In the rows, 128 means zero.
First come named turns, each shown by rows before and after it. For each pair of rows after them, which turns, in which order, take the first row to the second? The first pair is done for you.
E (before -> after):
[109 136 145 144 109 119 149 153 113 169 130 136 119 116 138 134]  ->  [115 134 128 120 100 148 135 155 130 148 142 140 110  98 127 160]
[125 137  97 114 141 131 129 140 145 129 137 135 128 119 137 123]  ->  [133 131 133 151 138 123 144 140 126 136 137 117 133 140 145 112]
[111 120 117 193 148 150 138 139 144 112 200 109 136 116 196 128]  ->  [102 126  70 142 167 141 128 129 157 123 191 134 133  91 192 122]
Z (before -> after):
[155 111 122 180 142 126 148 114 127 114 161 110 115 157 117 110]  ->  [138 107 108 175 141 153 154 119 151 124 168 119 113 135 144 121]
[137 139 117  83 147 111 109 112  89 119  97 142 114 139  72 119]  ->  [145 130 177 147 135 112 133 125  77 132 107 117 119 161  93 108]
[147 126 137 144 132  96 130 101  96 108 108 135 122 150  75 126]  ->  [127 112 170 190 127 127 154 119 110 124 129 125 120 153 119 127]
[146 133 113 106 116 114 102 134 109 120 120 134 125 130 112 141]  ->  [150 124 141 136 108 114 113 136  99 122 125 127 130 149 117 134]
N (before -> after):
[108 142 132 138 113 164 134 135 147 163 128 118 127 120 148 151]  ->  [119 150 153 155 122 133 136 130 119 174 115 109 137 145 133 127]
[105 114  99 144 181  84 150 106 137 160 119 122 128 140 171  61]  ->  [119 159  94  64 130 100 100 119  94 130  74 136 137 124  70 131]
[141 142 163 109 167  75 102 122  89 186 109 129 130 162 119 127]  ->  [121 131 116  61 151 152  92 136 148 163 136 160 114 113 143 180]
[108 121 114 113  86 146 127 135 106 116 101 137 131 114  97 151]  ->  [ 96  91 114 160 118 138 157 128 138 133 132 132 126 117 159 111]
V (before -> after):
[138 109 169 167 112 169 170 158 120 137 149 105 113 124 170 140]  ->  [135 121 184 164 101 173 164 164 108 146 136 106 119 122 153 148]
[131 136 130 162 132 111 142 123 160 100 110 141 114 151 126 140]  ->  [128 136 125 163 132 126 145 128 170  99 113 147 109 145 132 145]
[130 106  88 156 188 106 157 125 135 169 177 130 128 155 195  65]  ->  [ 96 116  77 129 151 175 150 158 164 177 175 150 125 111 207 123]
Now pairs of rows:
Between the rows of a pair lie 2 to 4 turns.
[145 133 207 191 111 127 135 138 111 140 127 105 149 164 116 116]  ->  [119 119 186 187 109 178 145 151 160 145 148 118 139 129 166 132] -> N N V
[200  82 142 163 145 109 154  85 165  66 198  95 111 159 121  86]  ->  [169 121  90  88 185  39 133  67 125 119 131 132 127 145  90  62] -> N V E
[138 141 138 143 134  95 120 122 104 139 108 130 146 139 119 106]  ->  [120 124 140 164 134 125 137 133 135 147 129 133 145 128 161 101] -> Z V
[195 114 169 160 103  90 124 128  96  59 156  85 114 175  54 118]  ->  [143 137 214 200 101  85 150 156  68 141 114  89 136 174  91 105] -> Z N E E
[ 77 149  62  54 140 119 104 121 117 157  77 164 139  92 121 150]  ->  [ 73 144 180 169 102 146 145 162  86 194  82 124 161 127 164 150] -> E Z V
[144 129 135 123 116 201 124 124 128 112 150 149 120 124 150 178]  ->  [142 138 171 173 144 126 143 114  79 154 119 131 142 168 153 121] -> E E Z N
[135 132 173 174 138  90 142 120  85 154 101 105 153 150 114  95]  ->  [167 129 149 123  91 158 109 125 122  74 143 111 129 123  78 162] -> E Z
[ 99 165 163 116 139 136 132 147  83 180  88 135 161 153 128 139]  ->  [130 158  98  58 154 110 106 116  98 135 100 147 144 146  91 128] -> V E V E
[142  88 155 161  87 191 129 139 162  69 173 118 135 137 153 142]  ->  [121  93 165 177  96 190 145 153 158  99 165 122 140 133 180 136] -> N Z
[130 109 139 163 178  87 149 109 104 144 137 117 144 145 152  76]  ->  [141 144 121  78 130 113  98 122  79 108 100 133 144 122  65 149] -> N Z E
[144 135 164 136 114 138 119 122 111 103 129 100 130 143  81 157]  ->  [120 134 135 109 109 172 118 136 141 112 135 119 125 109 108 169] -> N V Z
[168  94 158 193 139 144 140 102 151  63 197 109 112 154 157 115]  ->  [110 106  81 132 200 110 140  91 166 126 160 149 115 118 192  79] -> Z E
[ 97 151 132 117 136 104 130 124 101 174  93 137 136 136 120 117]  ->  [124 140  89  80 141 103 111 106 122 126 116 143 122 128  99 121] -> E N E Z
[142 145 134 121 163  53 110 144  89 170  83 114 138 179 111  89]  ->  [115 167 153  98 123 108 101 176  85 190  64 131 143 149 103 146] -> Z Z N
[100  98 234 209  60 146 153 166 104 112 127  97 142 127 108 128]  ->  [ 66 112 190 188 119  69 161 144  76 173  82 114 159 134 127  67] -> E E
[161 118 184 166  98 140 146 146 110 120 138 103 131 142 122 131]  ->  [179  99 142 147 117 142 143 124 145  85 166 107 116 133 127 117] -> V E N E
[156 125  55  73 162 104  97  92 144  88 129 136 107 128 112 111]  ->  [130 116  53  82 159 145 112 109 174 102 146 145 105 104 157 117] -> N V
[108 154 104  74  95 192 103 134 153 142 123 171 136  86 102 171]  ->  [ 85 166 129  98 105 170 115 144 123 194  93 174 153  94 118 156] -> E N
[116 139 125  88 133 110 120 115  76 137  85 146 163 130 117 136]  ->  [129 137 117  75 120 135 115 119  88 114  97 146 156 118 109 152] -> E E
[130 128  84  76 138 125 111 116 151 111 119 148 115 108 117 154]  ->  [141 137 122 102 143  75 113 105 103 124  94 133 130 143  91 132] -> V N N
[107 123 110 100 108 165 131 123 153 138 126 146 129  93 142 147]  ->  [144 108 132 122 100 168 128 125 151 101 149 122 121 115 124 151] -> N E
[ 95 169 124 111 108 132 107 154 107 169  83 151 141 112 119 155]  ->  [134 130 107 152 167  66 125 109 118 145 118 126 135 150 141  76] -> V V
[128 153 137 110 147  71 126  97 138 140  96 138 146 113 133  92]  ->  [118 164 134  80 112 124 110 121 146 119 100 151 142  90 116 150] -> Z N
[112 129 119 123  97 186 127 149 149 138 112 125 129 120 127 182]  ->  [122 119 125 138  98 191 131 144 154 130 128 118 125 123 134 177] -> Z V Z N
[138 148 118 118 101 191 105  61 137 107 144 119 121 127  86 136]  ->  [119 155 137 159 140 129 132  59 107 173 115 116 140 152 116  82] -> E Z
[127  99 132 145 129 165 152 121 166 108 183 125 103 125 176 140]  ->  [123  99 151 170 137 143 164 121 149 123 170 118 115 141 186 118] -> E E
[184  87 106 168 217  62 141  65 138 105 173 106 113 151 167  52]  ->  [196 152 121  71 135  83  76  83  68  80  97 126 124 133  27 154] -> Z N
[ 88 140 155 156 107 158 133 162 129 174 112 138 135 109 156 156]  ->  [112 158 111  87 116 115 101 135 108 146  89 148 131 108  83 154] -> Z Z
[143 101 107 150 152 135 139 107 166 102 183 126 107 129 159 111]  ->  [142 106 160 193 124 145 147 124 140 116 171 111 117 145 155 126] -> N Z V
[139 102 156 173 113 160 147 140 169 124 186 119 115 126 178 135]  ->  [166 113 174 179 127  83 141 118 109 119 151 107 128 166 126 101] -> E Z E
[125  98 147 184 145 132 157 125 145 129 151 128 125 124 174 102]  ->  [158 113 174 162  92 157 128 133 114  86 137 122 129 129 105 154] -> Z N E Z
[102 128 138 123 102 164 143 167 140 171 135 134 132  59 171 148]  ->  [104 126 152 135  97 157 149 165 138 176 133 131 138  71 172 146] -> E E
[ 93 154 134  98 130 134 132 134 103 167  93 141 147 103 126 139]  ->  [156 128 177 144 115 126 139 120  97 104 131 104 145 144 101 134] -> V E V
[166 127 175 176  59 180 149 128 177 100 163  88 133 132 183 171]  ->  [164 182 193 136  46 127 122 130  90 132  81  96 155 142 105 180] -> E E V N
[110  94 111 161 171  96 136 138 166 174  99 121 100  99 208  92]  ->  [102 104  83 106 141 145 116 147 186 159 101 141  86  66 187 140] -> N N
[151 152 174 144 121 103 100 120 104 127  98 137 142 170  64 172]  ->  [158 123 116 137 185  59 109  85 136 121 118 148 132 176  91 110] -> V E E
[188 114 135 131 133 113 129 107 130  60 152 113 108 148  92 117]  ->  [182 117 145 148 142  93 135 106 115  80 143 105 115 158 100  99] -> E E
[157 111 123 121 126 127 124 109 134  80 148 120 117 141 102 130]  ->  [129 116 145 135 104 171 131 137 145 101 145 125 123 124 127 153] -> Z Z V
[ 92 155 141  74  94 173 112 154 112 152  99 163 119  97 148 179]  ->  [168 146 178 111  88 118 103 124  75  86 113 120 116 154  76 158] -> Z V E
